Look-ups in named tables: a row name and a column name give one cell, copied from the table.

Table romosu
	tal	voro	vakugis	muk	ranebu	noneg	lekin	batuv	geza
guza	-11.30	70.82	-38.54	-16.69	66.48	41.31	-35.08	-4.25	-47.96
noz	70.70	-46.67	64.45	-49.53	37.28	70.79	68.19	66.52	-5.00
kubazof	29.89	-46.31	50.00	67.84	-51.04	-50.24	70.33	-21.22	69.08
rokogil	69.87	-48.32	66.64	-51.24	38.96	70.67	65.96	68.60	-0.66
bur	-33.20	67.78	-42.52	33.08	59.66	6.55	-27.46	-35.28	-47.89

guza, voro: 70.82
rokogil, noneg: 70.67
rokogil, batuv: 68.60
bur, ranebu: 59.66
kubazof, tal: 29.89
kubazof, geza: 69.08
noz, geza: -5.00
rokogil, muk: -51.24
rokogil, voro: -48.32
rokogil, lekin: 65.96
rokogil, vakugis: 66.64
guza, geza: -47.96
bur, vakugis: -42.52
rokogil, ranebu: 38.96
guza, batuv: -4.25
kubazof, muk: 67.84
kubazof, vakugis: 50.00
kubazof, voro: -46.31
Row with the largest voro: guza

vubud =
fields: menusuz, vomut, voseze
feveti: [-66, 90, -12]
vaf: [-50, 44, 73]
gufetu: [-37, 90, -45]
bodu: [-63, 90, -45]

vaf, vomut -> 44
gufetu, voseze -> -45
vaf, menusuz -> -50
feveti, vomut -> 90
bodu, vomut -> 90
gufetu, vomut -> 90
feveti, menusuz -> -66
feveti, voseze -> -12
bodu, voseze -> -45
gufetu, menusuz -> -37
vaf, voseze -> 73
bodu, menusuz -> -63

davu =
cols = foreni, dob
zegasi: [50, -63]
gufa: [53, -62]
dalu: [52, -56]
nek: [55, -57]
pozel: [-66, 56]
mub: [-39, 57]
dopa: [50, -57]
tefizoz: [-61, 54]
pap: [-56, 45]
kuz: [-59, 19]
kasul: [51, -61]
dulode: [-53, 57]
pur: [-64, 47]
pafe: [51, -61]

dob of mub: 57
dob of kuz: 19
foreni of dalu: 52
foreni of pap: -56
dob of kasul: -61
foreni of gufa: 53
foreni of kuz: -59
foreni of dopa: 50
dob of pafe: -61
foreni of kasul: 51
foreni of pafe: 51

dolap
         filab  denun  kozazov  dogad   besi  gaviga    dez    vas
lipuma   1.968  6.671    6.568  7.263  8.372   4.668  5.062  6.199
vike     4.208  9.040    7.232  8.098  9.442   4.940  4.095  6.804
debi     3.975  8.198    6.223  8.074  9.795   5.079  3.772  6.030
gapog    3.676  9.046    9.440  7.069  7.346   4.154  5.984  8.370
setonag  4.977  6.200    9.135  5.411  3.538   5.981  9.481  8.712

dogad of gapog = 7.069
dez of vike = 4.095
denun of debi = 8.198
filab of debi = 3.975
vas of vike = 6.804
denun of lipuma = 6.671
filab of lipuma = 1.968
vas of debi = 6.030
denun of gapog = 9.046

befezi =
         gamaniv  refadob  vuralib  senodu  zugez  pasa
konoza       130       11       78     131     39   182
ziletu        59      117       75     130    108   140
vavukov      106      141       70     159    134   119
zat           99       85       93      76    234    42
duv          140      102       61     155    115   114
mumud         40       11      110     187    132    97
gel           95      129       74     182    149    71

gel, vuralib: 74
konoza, refadob: 11
vavukov, refadob: 141
ziletu, gamaniv: 59
konoza, senodu: 131
mumud, vuralib: 110
duv, gamaniv: 140
konoza, gamaniv: 130
zat, senodu: 76
mumud, senodu: 187
vavukov, zugez: 134
duv, senodu: 155
ziletu, pasa: 140
zat, gamaniv: 99
vavukov, senodu: 159
Which row has the largest senodu? mumud

sasaku:
        vobutu  lovuz
natega     143     39
rus        207     23
sed        168     32
fom        138     35
laniv       92     54
kamez       83     50
keded      139     39
vob         89     52

What is the vobutu of keded in sasaku? 139
What is the vobutu of sed in sasaku? 168
What is the lovuz of fom in sasaku? 35
What is the lovuz of vob in sasaku? 52
What is the lovuz of natega in sasaku? 39
What is the vobutu of vob in sasaku? 89
What is the lovuz of sed in sasaku? 32
What is the vobutu of rus in sasaku? 207
What is the lovuz of laniv in sasaku? 54
What is the lovuz of rus in sasaku? 23

kesirif =
fields: lis, dekibo, fusaz, gik, sezoso, met
lam: [-0.193, -0.193, -0.234, -0.196, -0.238, 0.123]
fas: [-0.193, -0.193, 0.029, 0.041, -0.238, -0.798]
labida: [-0.193, -0.193, -0.234, -0.196, -0.238, -0.338]
zusuga: [-0.316, -0.316, -0.234, -0.196, -0.455, 0.584]
reval: [-0.808, -0.808, -0.234, 0.159, -0.021, 0.238]

met of reval is 0.238
gik of labida is -0.196
dekibo of lam is -0.193
sezoso of fas is -0.238
dekibo of labida is -0.193
gik of fas is 0.041
sezoso of labida is -0.238
lis of lam is -0.193
fusaz of zusuga is -0.234
fusaz of labida is -0.234
met of labida is -0.338
gik of zusuga is -0.196
gik of reval is 0.159
lis of fas is -0.193
sezoso of lam is -0.238
sezoso of reval is -0.021
sezoso of zusuga is -0.455
Which row has the largest fusaz? fas

